In the data rows, 500 means zero.
Each group has one hidden pattern, and each of its rows is that pattern moved along and wrapped round at the ends. Groups are numbered from 0 in the order they first appear among the rows asked about.
The rows in order, each followed by its group:
ndarray[489 406 667 606 544 559 566 519 529 418 388 577 534 335 342 871 439 367 572 473 333 599 524
        726 452 500 468 541 587 413 626 388 706 538 379 673 495 503 500 448 422 409 221 424 414 635
        544 558] : 0
ndarray[694 466 448 481 521 645 567 343 275 551 585 717 357 422 694 467 560 488 642 428 496 462 506
        452 494 349 553 355 412 299 507 403 646 381 525 209 397 428 439 355 530 449 602 464 677 693
        630 391] : 1
ndarray[524 420 666 447 293 572 486 736 395 367 391 704 605 445 474 621 436 442 495 531 387 393 370
        373 455 557 518 415 322 616 612 540 645 693 621 530 227 515 491 773 536 799 638 488 609 386
        375 444] : 2
ndarray[509 405 534 600 308 567 419 708 384 327 765 464 482 575 456 470 423 259 548 441 602 478 592
        559 436 592 556 563 422 622 483 571 460 390 603 579 321 378 791 418 330 495 486 392 607 486
        779 444] : 0
ndarray[359 458 624 703 476 481 343 663 340 355 493 344 381 671 420 570 628 513 500 487 385 208 540
        398 494 637 502 410 477 651 695 554 336 725 303 474 433 316 458 476 492 564 617 461 582 463
        520 676] : 3
ndarray[184 429 492 295 712 682 747 360 582 574 624 356 569 471 531 448 617 438 536 593 607 528 353
        453 408 402 558 683 521 596 474 445 380 669 527 450 554 339 434 797 554 603 347 433 397 446
        420 413] : 4
ndarray[343 611 511 577 608 447 534 554 480 245 562 446 444 631 516 474 462 675 680 582 343 677 354
        538 375 392 429 472 461 534 580 527 560 485 589 639 291 487 510 777 481 491 350 612 434 378
        467 294] : 3
ndarray[394 606 349 447 772 561 626 290 425 415 413 368 373 236 466 425 420 746 678 723 328 573 619
        608 416 512 477 523 444 562 405 503 628 538 519 301 399 416 358 492 612 526 645 518 464 350
        671 463] : 4
ndarray[737 586 544 530 515 491 542 476 431 606 523 333 314 788 396 404 547 502 359 592 464 712 449
        538 475 517 559 341 640 393 713 426 331 713 515 573 590 488 413 435 212 414 448 594 583 600
        539 394] : 0
ndarray[575 481 202 586 312 461 653 508 479 532 661 832 520 319 730 340 486 410 347 446 520 436 556
        605 452 572 558 561 684 308 482 570 714 451 477 345 652 360 314 455 288 364 656 437 501 681
        503 488] : 3
ndarray[511 479 387 609 605 272 344 809 400 324 529 462 393 634 486 711 434 462 485 585 608 345 548
        373 685 445 355 697 543 460 606 455 436 378 261 466 407 637 590 610 504 407 628 662 582 510
        562 449] : 0
ndarray[679 589 360 484 626 415 434 556 527 392 426 376 421 494 645 467 342 352 641 672 604 565 637
        618 588 151 520 483 796 539 695 502 428 569 371 428 419 487 448 711 536 280 539 522 685 476
        381 451] : 2
ndarray[510 403 372 573 382 589 496 157 493 487 371 370 413 417 411 573 520 464 465 557 535 572 345
        419 616 795 416 497 605 389 741 548 702 457 522 590 474 546 535 475 456 506 522 460 408 272
        760 506] : 5
ndarray[419 506 497 375 625 448 709 427 492 444 505 593 427 583 418 775 450 354 643 501 519 567 536
        431 457 214 569 485 602 530 578 556 389 674 649 529 484 580 501 577 519 429 601 580 337 332
        845 381] : 0
ndarray[542 539 543 502 685 312 400 569 775 520 511 288 601 367 404 504 335 406 654 429 511 579 492
        533 536 387 204 644 372 469 547 530 478 495 735 750 537 364 703 410 510 377 356 515 468 465
        589 553] : 3
ndarray[737 566 330 686 642 534 439 397 280 366 323 459 488 543 406 416 401 333 414 523 532 204 632
        646 549 381 436 267 449 437 584 527 614 484 405 443 538 493 550 652 518 642 570 409 710 624
        616 557] : 6
ndarray[509 545 642 350 487 594 691 531 574 310 548 376 318 465 370 346 668 438 552 637 521 559 534
        389 267 654 341 491 565 500 456 509 713 816 574 385 776 412 484 485 354 423 472 502 534 607
        472 541] : 3
ndarray[376 481 331 505 390 670 361 516 232 377 408 446 411 492 464 596 443 708 757 624 438 738 496
        451 530 449 639 596 438 250 561 654 605 410 393 737 504 632 505 661 431 519 415 529 467 551
        307 602] : 1
ndarray[425 570 485 628 450 546 454 526 450 489 302 641 360 453 295 584 476 656 351 547 282 394 420
        438 377 564 466 586 452 744 782 666 443 693 437 447 538 448 634 586 453 245 590 637 689 460
        372 699] : 1
ndarray[475 450 435 242 498 431 428 723 770 731 357 561 596 613 354 552 519 537 483 597 439 528 622
        532 529 282 460 403 411 482 674 508 618 513 534 342 676 431 366 602 347 457 752 561 620 387
        466 430] : 4
ndarray[386 739 378 440 311 352 421 517 481 582 604 455 623 612 533 658 374 463 552 726 529 503 365
        615 383 443 466 381 363 582 463 561 622 461 513 528 385 278 652 342 426 611 592 439 496 712
        704 587] : 3
ndarray[459 358 380 373 513 599 265 641 693 589 387 460 266 390 386 541 602 594 522 329 513 552 469
        530 624 493 625 563 343 728 588 557 590 827 637 361 739 711 445 440 446 285 405 386 457 447
        466 393] : 6
ndarray[507 500 606 579 409 233 508 613 703 427 399 703 389 541 486 659 385 517 440 537 406 569 353
        553 449 477 383 512 407 682 361 550 323 410 472 366 373 577 451 609 510 669 783 624 458 668
        538 454] : 1
ndarray[596 483 438 660 566 561 505 574 501 590 471 459 597 599 333 296 801 423 420 560 455 371 626
        383 782 446 485 432 588 633 351 581 349 717 465 398 696 461 497 577 499 472 372 177 403 464
        544 518] : 0
ndarray[324 391 369 458 478 551 517 492 593 536 632 583 258 473 531 865 439 498 603 386 769 568 633
        464 464 581 464 635 506 511 518 478 527 494 439 318 812 519 559 407 358 534 435 538 487 162
        465 534] : 5
ndarray[714 420 330 705 468 479 615 490 501 433 233 444 448 614 583 554 544 408 684 597 562 550 501
        471 547 438 377 519 591 321 345 837 425 358 408 463 347 591 456 783 430 541 429 585 560 307
        592 371] : 0
ndarray[480 599 567 631 555 408 706 588 528 639 751 596 336 678 707 466 514 450 257 467 420 458 465
        556 487 520 436 323 394 551 585 300 663 577 586 439 383 251 442 476 536 622 531 510 354 439
        531 513] : 6
ndarray[393 410 549 513 578 482 322 471 517 479 501 586 606 576 509 408 649 560 608 626 770 603 372
        674 607 476 460 458 295 428 410 427 463 537 475 433 350 366 398 601 660 239 637 713 598 409
        379 261] : 6
ndarray[712 481 341 712 527 482 623 462 438 429 244 480 441 590 567 635 480 407 667 604 511 540 529
        423 590 492 407 581 505 310 331 823 375 305 506 498 404 629 509 723 501 510 447 578 626 381
        564 456] : 0
ndarray[554 615 787 670 380 745 813 484 478 417 316 410 393 479 510 542 419 485 384 313 422 554 524
        251 590 605 593 439 422 247 386 434 513 606 586 531 373 415 525 480 504 667 569 625 571 385
        685 519] : 6
ndarray[418 505 509 439 614 533 479 495 471 563 577 427 341 705 498 471 396 436 545 481 593 507 166
        498 565 369 345 404 513 503 579 484 450 533 473 545 580 287 452 492 764 376 435 537 329 731
        526 634] : 5
ndarray[497 514 666 515 664 517 421 711 605 573 552 760 635 354 640 668 605 424 439 331 362 378 498
        513 519 428 443 411 319 397 522 607 281 667 599 574 486 336 250 394 425 481 585 533 531 351
        474 522] : 6
ndarray[588 387 492 542 720 476 460 610 351 758 464 694 476 440 598 444 587 492 502 475 549 584 576
        454 309 748 544 528 434 397 551 500 514 497 143 480 526 356 392 399 435 468 566 444 479 539
        514 606] : 5
ndarray[684 711 485 473 405 325 440 353 479 451 524 459 438 377 319 445 594 617 316 576 612 589 405
        389 243 414 412 516 609 594 595 367 422 458 453 568 622 552 626 507 406 681 619 549 522 747
        545 400] : 6
ndarray[698 556 593 484 447 403 669 472 413 528 372 433 754 574 665 330 433 400 466 449 489 219 479
        470 387 707 678 758 396 554 576 599 404 549 491 549 468 559 416 494 534 580 501 297 439 386
        355 530] : 4
ndarray[706 495 446 535 480 688 640 428 272 541 569 658 413 386 651 402 547 489 560 429 533 491 491
        374 528 318 563 400 465 325 514 404 704 353 555 281 375 407 444 429 545 505 684 457 720 774
        638 493] : 1
ndarray[546 466 474 368 317 449 522 615 274 589 626 550 446 392 277 391 448 546 586 571 567 345 459
        530 568 557 660 578 618 472 381 717 633 529 572 760 624 321 715 699 501 410 446 390 406 400
        420 404] : 6
ndarray[475 758 496 650 574 455 617 362 374 405 454 487 661 443 366 538 459 721 477 407 385 692 663
        475 439 665 439 355 480 473 318 404 420 429 432 536 467 363 298 575 588 526 623 693 661 570
        236 554] : 2
ndarray[208 535 503 725 586 663 618 513 664 344 434 427 500 405 679 456 307 520 461 704 462 387 428
        665 615 480 493 640 415 396 489 522 388 375 357 402 395 572 507 307 327 582 631 531 601 609
        612 531] : 2
ndarray[395 679 436 582 618 514 524 575 425 291 602 333 503 588 571 505 523 661 729 644 404 700 342
        457 344 336 484 425 432 596 589 383 594 574 532 671 341 399 540 746 542 535 297 622 441 382
        487 339] : 3
ndarray[774 600 490 761 460 451 507 484 672 617 420 228 586 629 658 468 350 765 470 574 509 599 464
        565 408 589 457 515 321 597 405 476 345 508 497 622 417 531 250 365 383 455 416 574 427 603
        542 666] : 1
ndarray[260 477 457 403 665 686 737 384 580 581 610 361 532 488 538 476 534 401 517 593 549 552 350
        412 377 387 574 593 562 637 473 454 394 644 412 419 594 406 406 846 542 637 326 437 358 478
        415 419] : 4
ndarray[525 411 385 733 491 390 580 412 450 802 545 530 353 393 342 426 432 451 287 459 483 390 743
        760 780 324 583 539 575 351 531 513 561 504 511 434 458 631 557 530 309 401 452 414 514 632
        566 560] : 4
ndarray[444 574 470 503 649 392 490 512 715 497 486 381 559 417 389 466 288 427 631 478 622 603 499
        479 530 431 252 610 361 458 586 494 425 536 741 720 599 298 751 387 504 439 332 485 509 490
        580 571] : 3
ndarray[443 451 230 446 412 599 524 540 584 371 662 584 607 521 616 459 549 488 395 606 564 371 352
        868 340 415 514 367 378 681 412 678 480 533 425 553 591 333 573 359 698 468 388 673 519 552
        613 486] : 0
ndarray[406 754 592 499 593 785 644 382 641 659 501 456 421 264 352 297 467 462 544 449 448 411 342
        434 599 562 227 619 599 587 451 356 268 448 426 589 590 574 494 393 453 502 417 533 623 425
        619 561] : 6
ndarray[435 447 530 651 629 621 494 431 421 673 492 439 561 421 408 838 528 650 347 435 382 464 384
        431 251 481 514 390 738 701 711 394 607 578 647 369 542 512 500 437 592 484 475 589 535 544
        385 418] : 4
ndarray[512 344 661 417 331 503 339 399 646 420 538 635 483 546 589 407 241 636 369 414 604 525 501
        493 692 703 585 271 734 474 541 374 297 405 499 446 552 622 484 647 476 522 703 378 456 547
        743 496] : 3
ndarray[745 515 350 690 518 520 623 459 458 458 245 438 415 559 548 596 501 453 718 601 530 517 501
        508 457 528 434 550 546 351 285 831 429 418 507 521 363 599 430 776 436 511 427 539 533 346
        613 389] : 0
ndarray[418 247 605 613 662 426 317 688 454 582 487 685 395 524 397 450 446 553 378 575 345 465 333
        461 472 618 425 521 252 356 328 427 393 555 452 602 458 674 692 610 447 727 515 441 505 477
        594 606] : 1
ndarray[579 341 632 691 501 463 395 298 391 383 431 439 508 493 417 337 371 408 496 645 275 597 612
        570 368 333 263 349 447 545 584 621 573 402 520 524 490 495 650 557 615 554 413 694 658 558
        590 833] : 6
ndarray[621 248 591 643 559 459 440 275 404 399 535 527 613 554 385 498 516 524 523 557 511 582 562
        408 686 606 560 580 745 571 348 686 724 492 428 365 303 419 335 444 379 524 407 463 371 359
        506 574] : 6
ndarray[271 567 623 628 381 398 668 462 572 577 704 405 520 384 519 433 548 383 590 393 445 325 545
        400 607 421 535 255 393 429 420 345 594 421 592 528 714 688 656 471 754 488 459 548 369 625
        599 411] : 1
ndarray[516 469 438 359 515 447 557 496 136 488 536 282 376 361 459 514 601 515 444 523 497 565 575
        372 436 547 801 456 418 576 371 789 553 659 539 509 593 391 561 511 458 534 577 510 573 402
        299 783] : 5
ndarray[558 532 499 410 650 607 492 493 553 453 532 465 409 553 533 391 373 821 410 362 492 397 339
        599 490 680 382 490 421 567 610 363 597 380 757 456 321 618 551 543 575 451 487 406 192 473
        417 595] : 0
ndarray[606 368 464 502 638 454 532 416 475 550 560 498 317 433 465 399 536 631 624 585 486 409 288
        739 447 425 608 415 414 771 570 648 384 366 359 459 483 466 225 466 415 414 757 695 760 351
        586 589] : 4
ndarray[438 497 506 360 384 450 347 430 536 481 384 271 537 656 547 601 647 538 576 258 543 532 818
        570 709 590 498 598 383 404 463 551 493 693 511 289 582 478 686 469 395 407 663 611 411 420
        694 400] : 2
ndarray[533 637 599 390 271 564 620 571 411 388 680 387 585 520 583 480 554 394 498 460 508 328 612
        401 438 284 469 389 724 420 557 295 352 411 437 349 520 493 579 528 677 744 622 445 743 486
        388 537] : 1
ndarray[557 624 313 468 366 513 432 488 222 428 444 411 708 741 748 463 589 628 607 409 504 510 525
        474 513 339 534 545 528 525 289 428 395 425 543 624 607 587 541 410 371 731 481 451 648 411
        400 780] : 4
ndarray[627 422 345 726 447 577 544 590 411 491 444 499 478 558 302 565 393 414 338 462 451 720 443
        601 194 300 426 388 380 511 450 591 461 689 777 610 435 715 475 479 538 511 673 562 428 217
        584 570] : 1
ndarray[405 518 415 502 461 531 337 568 381 421 361 434 526 638 415 488 321 394 391 417 357 516 441
        586 471 727 717 596 405 724 509 406 555 499 620 582 426 203 566 649 629 440 411 654 450 558
        509 575] : 1
ndarray[636 500 423 457 277 403 378 392 415 516 375 469 424 279 425 512 644 274 597 577 587 419 404
        278 465 416 538 587 641 513 353 457 530 544 551 658 537 614 564 383 694 607 620 580 786 644
        375 698] : 6
ndarray[448 416 598 607 318 309 780 392 303 572 483 392 596 448 741 423 483 409 518 590 249 603 288
        722 400 309 735 532 615 616 459 482 383 217 454 373 540 547 554 526 441 649 567 549 561 618
        457 597] : 0
ndarray[532 382 534 361 713 468 378 704 496 493 657 465 486 478 283 459 407 555 572 583 599 401 688
        600 526 499 536 425 575 452 399 585 586 381 410 794 471 328 520 479 382 593 395 717 499 508
        414 550] : 0
ndarray[827 547 731 570 466 596 326 415 414 469 489 638 457 276 545 418 719 499 362 412 681 644 432
        501 642 398 413 469 530 376 430 366 317 368 612 485 359 375 577 635 537 620 678 648 513 195
        574 431] : 2
ndarray[487 240 389 480 404 354 559 432 648 468 664 830 568 401 698 468 410 429 469 545 595 314 210
        544 610 638 358 378 639 493 587 561 680 424 550 454 504 461 623 400 531 405 481 347 527 405
        653 356] : 1
ndarray[429 783 543 720 587 436 616 394 404 440 453 409 692 487 392 603 509 626 435 370 418 677 569
        425 398 561 372 379 464 506 393 394 393 360 460 582 468 275 367 559 623 537 633 639 648 557
        229 449] : 2
ndarray[576 533 241 533 478 775 543 708 611 472 604 398 436 390 461 486 611 453 362 524 517 693 489
        381 392 655 626 425 446 576 378 428 479 571 302 471 414 423 418 527 461 311 361 612 612 527
        582 635] : 2
ndarray[551 696 269 434 598 720 505 463 405 621 349 345 508 326 448 615 429 551 626 577 499 529 404
        152 611 316 448 631 520 474 517 701 754 535 370 697 364 570 364 334 477 535 487 598 537 424
        593 491] : 3
ndarray[371 407 776 531 607 370 392 421 463 411 390 272 485 364 390 701 721 663 400 609 540 557 386
        532 517 529 451 531 470 543 585 545 561 360 435 450 396 583 657 538 577 519 404 373 749 507
        421 600] : 4
ndarray[763 515 728 650 449 608 432 399 382 474 450 648 484 329 493 498 663 493 364 484 627 666 430
        490 610 363 289 558 590 401 368 385 351 466 564 483 391 275 646 549 541 577 658 555 516 280
        492 433] : 2
ndarray[501 555 460 548 444 523 462 472 341 551 400 438 365 454 472 694 407 527 294 401 409 437 351
        527 502 608 481 636 732 600 448 763 540 374 558 435 617 613 436 227 561 688 651 408 372 705
        476 589] : 1
ndarray[477 285 661 471 524 568 478 469 391 219 441 364 523 586 587 552 432 723 562 515 574 558 495
        542 488 427 574 566 354 442 834 380 298 521 449 349 605 417 731 372 508 450 524 605 367 557
        408 694] : 0
ndarray[495 439 522 463 404 574 574 353 331 783 425 404 495 461 379 515 460 663 375 504 361 574 597
        391 596 393 690 442 310 597 533 543 588 420 475 445 171 516 409 636 627 609 504 437 668 589
        523 521] : 0
ndarray[360 744 771 707 426 601 579 619 361 550 515 489 452 557 411 474 634 539 516 297 512 463 371
        563 639 566 568 559 452 377 646 446 377 512 371 496 738 531 598 352 468 467 416 423 438 256
        430 491] : 4
ndarray[606 292 428 484 555 337 410 350 378 425 558 479 328 322 547 565 534 622 615 612 516 247 551
        504 796 544 698 647 523 624 373 439 443 462 459 628 461 340 589 489 685 495 346 345 630 645
        362 424] : 2
ndarray[575 389 536 542 165 473 546 325 377 468 484 459 551 541 433 566 548 568 630 292 486 589 844
        399 370 490 398 795 546 627 468 486 574 437 610 483 513 512 517 629 590 456 418 771 465 532
        400 386] : 5
ndarray[328 292 401 444 550 566 549 548 351 467 484 513 537 669 524 648 540 416 641 652 522 596 775
        599 393 642 711 517 407 376 306 370 405 470 455 501 443 406 362 354 444 628 600 258 578 642
        569 430] : 6
ndarray[536 353 403 347 398 391 559 494 343 402 557 635 578 622 643 622 499 236 555 444 810 575 714
        630 484 639 353 426 415 495 503 636 539 379 534 468 724 429 351 344 607 620 423 447 648 364
        438 496] : 2
ndarray[626 434 375 782 508 586 300 393 420 412 381 456 236 449 522 392 735 682 744 429 645 597 597
        401 528 493 524 460 637 402 398 568 571 603 289 393 365 440 512 681 506 515 537 467 396 685
        465 416] : 4
ndarray[587 299 620 674 542 410 396 221 471 391 527 607 541 531 348 533 480 478 510 644 532 636 515
        389 723 613 558 607 701 628 417 641 699 450 430 413 359 342 350 556 442 472 440 396 315 356
        456 594] : 6
ndarray[209 437 380 570 617 599 524 415 641 558 589 458 574 388 534 479 459 552 520 269 296 814 465
        342 494 489 342 548 501 724 454 515 449 532 606 333 585 393 724 422 317 702 484 468 664 457
        501 422] : 0
ndarray[687 406 581 477 656 471 542 369 516 458 478 389 589 402 469 353 491 381 681 437 546 259 370
        402 407 372 579 476 575 478 685 730 608 449 719 542 474 562 450 616 608 408 194 584 545 695
        349 426] : 1
ndarray[590 503 635 511 406 722 648 560 593 802 585 357 700 695 464 416 423 266 384 403 468 443 561
        428 410 388 373 477 586 589 244 630 644 528 374 397 228 361 491 558 592 523 554 425 467 537
        491 559] : 6
ndarray[447 448 370 354 494 577 619 192 572 654 588 422 399 263 440 465 517 619 562 522 396 492 500
        479 533 645 574 652 444 425 732 596 595 582 779 616 359 728 702 488 543 409 309 374 407 449
        458 560] : 6
ndarray[619 573 395 370 741 514 505 395 398 552 419 539 479 178 524 581 339 282 448 518 452 591 447
        458 527 560 560 578 302 556 516 775 436 424 568 314 715 532 640 478 512 599 469 612 556 525
        490 543] : 5
ndarray[428 594 541 352 329 865 377 388 488 503 368 605 493 731 427 503 465 527 601 350 557 434 686
        464 331 681 511 511 599 469 436 433 246 424 441 597 601 611 478 398 665 542 502 445 602 504
        492 414] : 0
ndarray[391 798 523 527 454 427 576 445 602 494 182 523 551 387 410 408 437 461 556 483 494 492 542
        555 608 310 434 522 851 409 401 640 304 790 574 666 486 454 617 453 625 521 541 457 471 547
        598 436] : 5
ndarray[357 661 400 602 260 395 361 470 397 565 475 613 478 633 736 627 423 717 464 478 519 420 635
        594 370 288 535 576 609 395 340 686 394 555 485 652 431 584 440 511 458 594 314 552 361 419
        339 492] : 1
ndarray[612 472 535 526 358 296 584 383 483 581 523 425 500 680 759 575 324 680 398 474 408 286 456
        501 401 596 599 427 578 503 493 698 340 447 582 721 483 463 425 591 388 388 511 333 401 715
        433 543] : 3
ndarray[547 356 590 417 633 492 341 664 490 525 585 453 401 437 246 483 391 607 498 582 486 403 698
        563 564 536 492 494 594 466 369 574 535 253 289 805 425 370 506 420 342 596 479 760 341 584
        430 498] : 0
ndarray[414 563 540 370 571 381 690 452 325 624 575 516 618 479 469 409 247 478 409 586 543 524 546
        428 665 601 530 450 572 445 487 514 466 552 562 303 308 823 440 334 526 455 381 585 433 736
        356 468] : 0
ndarray[475 504 607 605 527 371 443 550 488 579 603 548 603 483 417 683 587 562 585 745 612 349 681
        676 532 497 442 287 373 393 511 427 547 471 433 438 357 405 570 586 306 602 702 612 395 388
        259 416] : 6
ndarray[375 452 443 363 493 426 654 450 644 725 570 539 702 469 526 528 486 658 575 412 269 499 637
        635 428 376 740 424 607 469 607 408 553 408 531 469 571 430 570 417 487 345 445 455 664 407
        495 250] : 1
ndarray[701 705 362 627 567 642 372 578 517 498 429 551 357 531 600 567 588 323 383 432 389 494 628
        524 586 465 501 366 642 440 351 621 382 408 759 573 581 337 401 433 397 481 404 148 467 507
        453 749] : 4
ndarray[432 395 236 473 364 435 421 521 424 473 404 315 442 553 592 215 608 591 623 449 415 208 387
        425 529 539 609 565 402 451 476 525 467 614 575 619 534 379 652 609 519 577 752 621 433 664
        653 528] : 6
ndarray[570 464 581 524 509 654 326 390 570 766 475 519 281 558 389 331 491 370 363 644 474 613 614
        490 505 588 434 236 646 375 518 661 528 508 462 698 716 605 380 702 392 514 411 349 522 505
        456 626] : 3
ndarray[609 446 787 414 480 495 539 610 392 600 416 674 476 275 694 543 538 565 467 441 453 211 446
        472 555 563 527 540 417 674 543 522 538 574 442 623 479 419 587 559 333 297 818 429 417 458
        484 337] : 0
ndarray[359 703 730 742 364 554 566 554 373 514 519 542 374 542 452 432 575 561 542 309 454 407 405
        585 672 582 605 570 488 385 702 441 416 612 404 441 784 520 551 332 452 397 430 455 430 293
        448 429] : 4
ndarray[392 383 430 330 525 451 596 498 726 740 587 434 684 490 487 559 453 629 597 434 326 567 642
        625 463 396 674 428 589 466 661 394 479 383 481 447 552 342 597 377 434 366 480 415 615 366
        535 276] : 1
ndarray[438 580 629 396 197 560 625 658 403 427 726 415 623 458 629 378 551 351 551 450 552 342 558
        408 404 280 517 372 634 377 572 278 407 403 408 315 609 503 587 505 650 774 586 452 735 463
        450 561] : 1
ndarray[224 528 490 793 549 747 580 519 629 315 426 380 408 450 622 540 284 572 489 710 424 432 406
        663 563 471 419 599 360 355 442 586 326 406 476 446 417 502 402 358 374 609 658 588 602 668
        584 496] : 2
ndarray[567 603 529 502 575 421 230 595 304 413 644 516 495 514 722 680 564 390 757 380 486 447 359
        420 555 496 510 500 443 564 586 475 750 312 449 598 700 469 539 380 640 434 379 466 358 294
        695 405] : 3
ndarray[388 605 557 327 299 824 390 317 434 444 348 641 436 742 424 487 451 552 632 433 561 408 681
        482 382 692 534 586 570 479 442 483 221 497 397 556 615 560 532 430 628 492 582 508 535 465
        541 477] : 0
ndarray[372 466 517 463 533 682 554 587 481 362 693 646 550 599 718 650 319 727 765 506 469 417 319
        398 391 470 438 499 430 461 403 306 424 530 564 245 595 627 550 433 374 235 453 416 523 593
        535 506] : 6
ndarray[674 404 414 525 540 402 394 395 404 386 598 494 341 351 611 649 554 618 645 608 525 240 534
        470 774 576 734 597 479 622 404 379 454 461 448 667 501 313 536 523 574 440 338 373 592 612
        443 449] : 2
ndarray[349 481 525 516 525 627 512 595 546 377 707 629 596 550 752 617 421 653 715 489 445 448 331
        431 359 406 433 527 473 455 349 315 415 579 603 252 596 640 579 447 426 252 427 445 486 599
        555 536] : 6
ndarray[533 487 526 441 595 370 477 519 576 609 336 475 416 387 536 662 534 581 462 434 345 702 506
        403 588 415 459 748 562 557 334 498 408 450 443 430 250 417 483 431 693 713 711 426 674 516
        584 400] : 4
ndarray[480 602 450 509 594 581 539 366 427 405 413 495 648 527 606 474 413 385 632 458 394 608 375
        390 826 514 633 328 450 389 445 443 428 239 493 462 415 698 687 773 372 586 570 618 360 509
        478 512] : 4
ndarray[557 517 776 798 552 435 722 517 478 503 490 640 601 382 266 556 624 679 426 372 662 360 552
        487 678 475 518 412 510 471 525 373 605 425 445 364 429 454 759 404 532 237 397 378 414 366
        580 418] : 1
ndarray[484 368 306 438 461 462 588 563 433 567 522 472 699 311 462 573 776 482 527 399 612 347 392
        466 366 358 610 520 587 650 539 487 537 389 244 594 373 461 594 554 497 474 705 741 629 373
        727 387] : 3
ndarray[567 677 591 460 380 311 412 440 544 585 577 571 404 473 533 420 526 661 565 617 514 446 706
        591 596 636 791 578 360 754 731 518 453 469 321 426 358 444 428 557 462 480 412 299 450 548
        659 271] : 6
ndarray[484 551 371 579 410 473 365 457 451 693 392 504 296 392 469 411 375 548 467 624 443 665 786
        595 525 668 425 411 558 458 660 561 359 257 494 590 644 405 391 729 405 580 526 630 387 581
        417 501] : 1
ndarray[442 531 467 582 587 286 492 527 842 413 436 639 307 739 619 693 452 473 593 480 578 521 467
        466 483 546 573 456 338 766 526 516 423 348 590 474 582 531 173 488 622 308 374 376 474 406
        551 448] : 5
ndarray[454 592 548 628 547 371 637 567 494 548 557 501 522 459 369 601 571 277 343 810 361 350 584
        430 362 591 426 772 403 508 496 505 513 353 610 369 674 413 338 670 530 449 554 481 366 428
        270 410] : 0
ndarray[432 720 462 397 701 559 560 536 422 461 440 257 444 454 617 544 624 557 438 699 586 555 474
        541 483 610 543 384 506 528 369 345 829 337 310 529 465 338 581 432 743 451 496 416 530 576
        366 536] : 0
ndarray[518 504 467 247 403 307 470 511 551 442 385 391 390 434 556 629 236 570 677 562 386 339 223
        414 456 531 580 587 503 407 505 506 451 537 643 521 553 535 481 722 601 518 595 748 595 350
        703 639] : 6
ndarray[323 494 634 488 477 507 699 701 602 382 667 371 543 411 340 406 500 482 599 651 456 558 501
        523 665 331 471 522 718 492 448 338 618 350 398 528 330 361 685 425 560 616 532 502 590 392
        277 567] : 3
ndarray[484 644 502 448 466 681 779 567 333 703 414 516 405 333 429 436 496 619 590 487 576 513 542
        655 357 485 606 734 493 508 372 626 371 342 392 348 405 653 432 596 660 486 502 556 406 277
        564 361] : 3
ndarray[337 688 524 512 595 441 443 426 178 431 420 600 492 585 488 420 691 559 548 490 544 513 535
        487 396 536 554 335 373 892 353 340 564 442 366 593 467 776 418 520 513 580 579 382 553 374
        689 447] : 0
ndarray[526 409 390 219 426 483 555 556 553 571 376 486 527 439 484 629 557 603 575 362 664 548 597
        571 762 592 348 690 715 489 416 448 301 368 393 444 435 464 420 480 418 330 377 526 637 248
        659 676] : 6
ndarray[543 511 532 425 591 471 472 540 595 265 353 749 441 371 544 465 353 598 519 756 487 513 494
        511 587 355 572 419 719 481 320 736 513 505 622 453 405 442 232 408 445 564 593 518 561 407
        663 553] : 0
ndarray[480 468 459 373 444 373 359 416 539 624 320 658 688 604 364 438 241 378 368 604 567 582 464
        352 460 541 436 492 564 562 608 512 413 653 627 571 597 748 591 398 695 634 509 434 421 324
        380 400] : 6
ndarray[458 449 472 295 500 366 463 426 545 435 460 435 345 437 553 631 206 600 629 604 490 422 243
        381 467 517 605 631 506 406 435 559 508 542 646 535 671 522 474 694 563 518 580 821 676 398
        699 708] : 6
